In the data rows, the value 128 means zero.
Some points, one per row:
[102 120 203   0  83 139 104 148  58  46 133]
[114  93 135 122 106 129 108 131 111 105 143]
[145 130 115 163 143 115 134 144 148 152 132]
[129 157 152  68 118 136 151 106  89 137 110]
[134 141 124 126 132 145 119 161  73  86 131]
[120 100 192  88 126  83 163  73 206 171 120]
[100  92 191  50 128 104 118 109 116  76 132]
[150 136 170  56 200 122 172  78 147 144  98]
[108 134 196  25  84 139 116 144  71  70 140]
[143 161  85 145 104 170  93 195  57  90 158]
[124  92 162  98 182 103 166  68 183 162 112]
[130 129 138 116 138 112 155 112 165 157 121]
[133 125 151 109 100 135 119 161 111  99 140]
[178 174  55 200 159 149 115 173  78 132 136]
[128  94 190  91 175  77 169  53 223 177 103]
[123 115 129 175 115 103 142 115 212 178 116]
[102 157 168  31 120 146 124 111  80 105 114]
[107 129 179  30 157 131 145  65 110 116 106]
[144 107 128 170 165 108 167  88 213 194 115]
[156 188  77 147  82 181 111 182  43 106 136]
[158 143  92 182 116 138 121 167 134 145 135]
[111  77 164 132 138  74 137  88 224 161 124]
[147 128  70 216 143 120 135 107 180 181 127]
[144 171 107 116 129 153 158 117  89 146 107]
[111 114 163  98 110 119 125 135  95  95 138]
[114 145 144  86 105 146 142 137  81 102 128]
[127 137  96 170 107 146 113 150 116 127 145]
[ 81  98 198  33 125  91 148  70 152 134 111]
Then 12 other points, each followed by its number:
[129 139 173  36 159 124 151  84 114 118 115] 0
[171 137  42 255 196 121 145 115 184 195 114] 1
[ 99 104 181  65 105 117 134 118 139 107 134] 2
[113  79 126 181 115  97 128 109 221 165 137] 3
[130 124 120 131 149 120 147 108 167 158 119] 4
[126 126 157 118  94 118 135 121 147 144 136] 5
[112 134 213   5 113 125 125 101  90  78 125] 6
[112 138 204  35 109 126 146 111 116 108 123] 7
[147 123  94 198 141 100 128 115 185 182 124] 8
[123 136 136  99 156 143 124 121  79 106 123] 9
[112 135 141  71  88 144 105 136  76  89 139] 10
[102  95 161  89 117 118 101 130 110  74 136] 11
Which two of these numbered points are nearest to each point below, ignoring the 2 directions in which the first points spread most? Their numbers follow each, nearest first.
[127 117 132 113 128 122 151 109 145 151 117] > 4 10
[163 121  62 216 204 114 133 114 185 175 112] > 1 9
[159 164  53 224 156 138 130 136 168 198 120] > 4 6
[141 169  63 184 141 173 103 185  51 104 132] > 9 1
[138 118 155 138 145  97 181  75 230 207 107] > 7 6
[128 152 165  48 103 140 115 134  79  88 137] > 6 7
[142 108 103 162 200 103 156  84 187 182  97] > 1 9
[136 170 112 102 124 178 103 159  63  98 131] > 4 0
[134 134  94 188 140 125 119 151 134 132 131] > 8 4
[137 101 180 100 168  80 173  53 233 182 103] > 6 7
[129 130 122 148 126 134 117 136 100 113 136] > 8 10
[100  95 157 111  72 109 107 139 138 102 143] > 3 2
[152 163  61 202 109 153  91 192  95 123 151] > 8 10
[139 151  54 226 123 134  94 180 114 139 145] > 8 10
[106 122 124 131  50 140  82 195  72  62 160] > 3 2
[133 127  92 174 117 126 118 130 151 158 133] > 10 8
[101 106 130 139  70 124 104 157 120 101 143] > 3 2
[127 103  97 203  92 116 102 166 153 128 148] > 3 11
[151 120  81 214 175 120 137 125 173 160 127] > 9 1
[119 135 107 154  77 143  85 173  69  81 156] > 3 11
[135 120 186  54 197  81 191  27 191 179  92] > 0 1
[149 117 121 174 124 123 137 146 163 138 135] > 2 5
[112  97 150 125 157  84 172  56 225 197  96] > 4 10
[168 154  67 207 172 123 165 105 190 217 111] > 0 4
[128 138 139  85  64 165 106 182  53  60 155] > 2 5
[132 112 115 159 137 117 130 129 144 140 124] > 8 10
[121 118 123 167 116 118 126 114 164 155 126] > 10 2
[105 110 153  75 100 142  87 159  46  43 150] > 11 2
[119 160 139  83 112 158 122 132  83 109 123] > 4 6
[141 103 133 152 119 106 138 122 167 140 127] > 2 8
[134 140  97 144  92 168  64 204  35  48 159] > 11 2
[ 99 100 168 101 130 103 134  67 178 147 100] > 10 8
[151 145  91 174  98 155  92 176  67  92 149] > 8 10
[115 106 176  67 156 122 141  92 128 108 117] > 9 1
[ 96 106 209  30  91 113 142 107 139 109 126] > 5 2
[134 155  75 179 151 151 107 156  69 112 131] > 9 1
[150 166  46 184 141 178  97 179  49  96 143] > 1 9
[113 146 157  39 134 156 120 123  52  77 117] > 1 9
